In the rows, 128 means zero.
Each path is a new rotation, seen through one point. The rows after it are directions, each followed by how far the rotation turns it, in deg/step (0 if it stays put).
Each turn is a multiple of 5 degrees from 10 to 175, or 0.
Each row of a path follows its step; steps can be skipped.
Rotation 1:
step 0: [126 134 122 125 132 123 129 116 124 127 134 127 126 135 115 135 128 123
 125 126 134 132 118 123 136 126 128 135 131 120 139 140 128 119 138 125]
step 1: [133 128 117 133 125 128 132 114 127 128 135 133 132 126 132 134 129 123
 123 122 133 130 118 133 128 116 118 133 122 120 134 139 134 118 127 132]
step 4: [122 132 128 132 121 130 131 121 126 140 128 126 134 128 124 131 134 125
 129 142 127 127 123 135 140 120 121 122 120 117 123 136 122 121 123 133]
step 7: [128 129 127 127 121 119 126 118 118 127 125 126 136 119 113 136 128 133
 126 133 142 135 125 120 135 125 118 128 118 129 127 127 129 124 128 129]
step 13: [136 125 125 120 119 128 136 124 130 129 133 123 139 128 138 144 134 131
 126 133 127 135 119 128 129 120 127 123 122 127 122 126 123 116 129 133]
step 14: [129 134 127 123 132 125 129 125 128 137 123 118 129 122 123 138 125 128
 129 130 126 135 122 130 138 124 131 119 116 126 124 121 116 112 123 132]
step 16: [122 123 137 129 129 127 126 111 128 132 127 120 132 120 133 140 142 127
 130 132 135 124 120 122 133 130 123 127 130 126 132 133 121 122 131 134]
step 18: [122 127 127 123 122 117 134 116 127 125 122 132 131 132 119 136 123 134
 131 128 136 132 118 121 130 133 132 129 120 121 140 129 135 122 124 138]
[126 127 127 125 128 128 130 128 132 123 123 130 127 127 128 128 124 127
 127 130 126 127 128 130 130 131 130 131 129 127 130 127 127 129 132 130] => 115
[127 125 134 128 128 125 125 127 125 127 125 129 129 129 129 129 123 130
 129 129 132 130 129 126 128 129 126 130 131 126 129 128 129 130 125 126] => 35
[126 128 126 128 128 133 133 128 126 124 128 130 131 131 126 129 129 131
 130 129 131 126 127 127 126 130 125 125 129 129 128 132 126 128 128 126] => 120
[127 126 130 128 128 127 130 129 131 126 128 128 130 126 135 128 132 126
 125 127 129 129 130 127 124 127 127 128 133 130 128 126 125 125 128 129] => 100
[128 126 126 127 129 127 131 130 129 132 127 130 130 135 131 125 127 129
 124 126 126 127 127 128 128 126 128 130 126 123 126 129 130 127 128 127] => 40
Rotation 2:
step 0: [130 123 127 136 123 131 129 129 118 119 131 139 121 134 125 123 127 126
 128 131 125 129 132 137 126 129 134 133 126 130 124 145 132 132 125 127]
step 1: [139 132 130 120 121 120 131 130 113 128 123 127 130 129 133 128 132 129
 121 119 125 128 130 123 125 133 137 124 127 124 129 118 128 125 121 128]
step 4: [131 130 130 132 119 134 125 130 139 132 122 131 130 129 129 139 139 134
 128 119 129 122 130 137 134 120 122 132 123 125 128 122 129 132 131 122]
step 5: [123 121 129 130 126 129 124 135 121 127 131 129 125 125 127 136 126 128
 132 128 125 137 122 129 125 134 125 141 133 123 116 129 133 121 136 139]
step 6: [139 131 122 129 130 126 130 129 131 121 123 125 124 134 140 132 130 123
 120 128 121 125 125 129 130 123 132 127 122 127 117 137 137 128 119 123]
step 7: [132 131 131 130 117 129 131 127 124 137 130 124 127 129 122 122 128 138
 129 126 126 133 141 124 116 137 133 135 122 129 124 132 129 127 124 131]
step 10: [138 120 129 132 124 126 131 135 129 126 125 132 131 116 123 134 129 124
 134 130 128 120 131 126 127 122 126 132 122 127 132 125 132 128 145 132]
step 16: [128 134 130 130 126 125 124 139 129 126 131 131 133 129 124 121 131 115
 126 123 125 133 123 118 132 129 131 129 118 127 131 119 135 134 137 126]
[127 128 129 126 127 124 128 129 127 133 129 126 127 126 130 127 129 125
 126 129 128 131 125 126 126 131 129 132 127 127 132 125 127 127 127 133] => 170
[128 125 128 127 124 131 130 126 130 131 129 129 130 130 123 129 123 125
 131 128 129 128 124 130 124 129 129 128 127 130 127 127 129 126 132 129] => 135
[129 127 132 128 126 128 127 135 126 129 128 129 130 131 130 126 123 127
 125 131 130 130 126 128 132 125 128 125 129 129 128 129 130 128 128 128] => 140
[123 129 125 130 128 130 126 131 130 131 130 129 129 133 127 124 129 127
 128 127 129 131 131 130 128 129 127 131 124 128 129 128 129 131 127 125] => 155
[124 129 133 127 127 127 127 127 131 129 128 123 130 129 129 129 128 130
 128 132 126 126 130 127 126 130 127 126 127 134 128 127 125 129 126 127] => 70
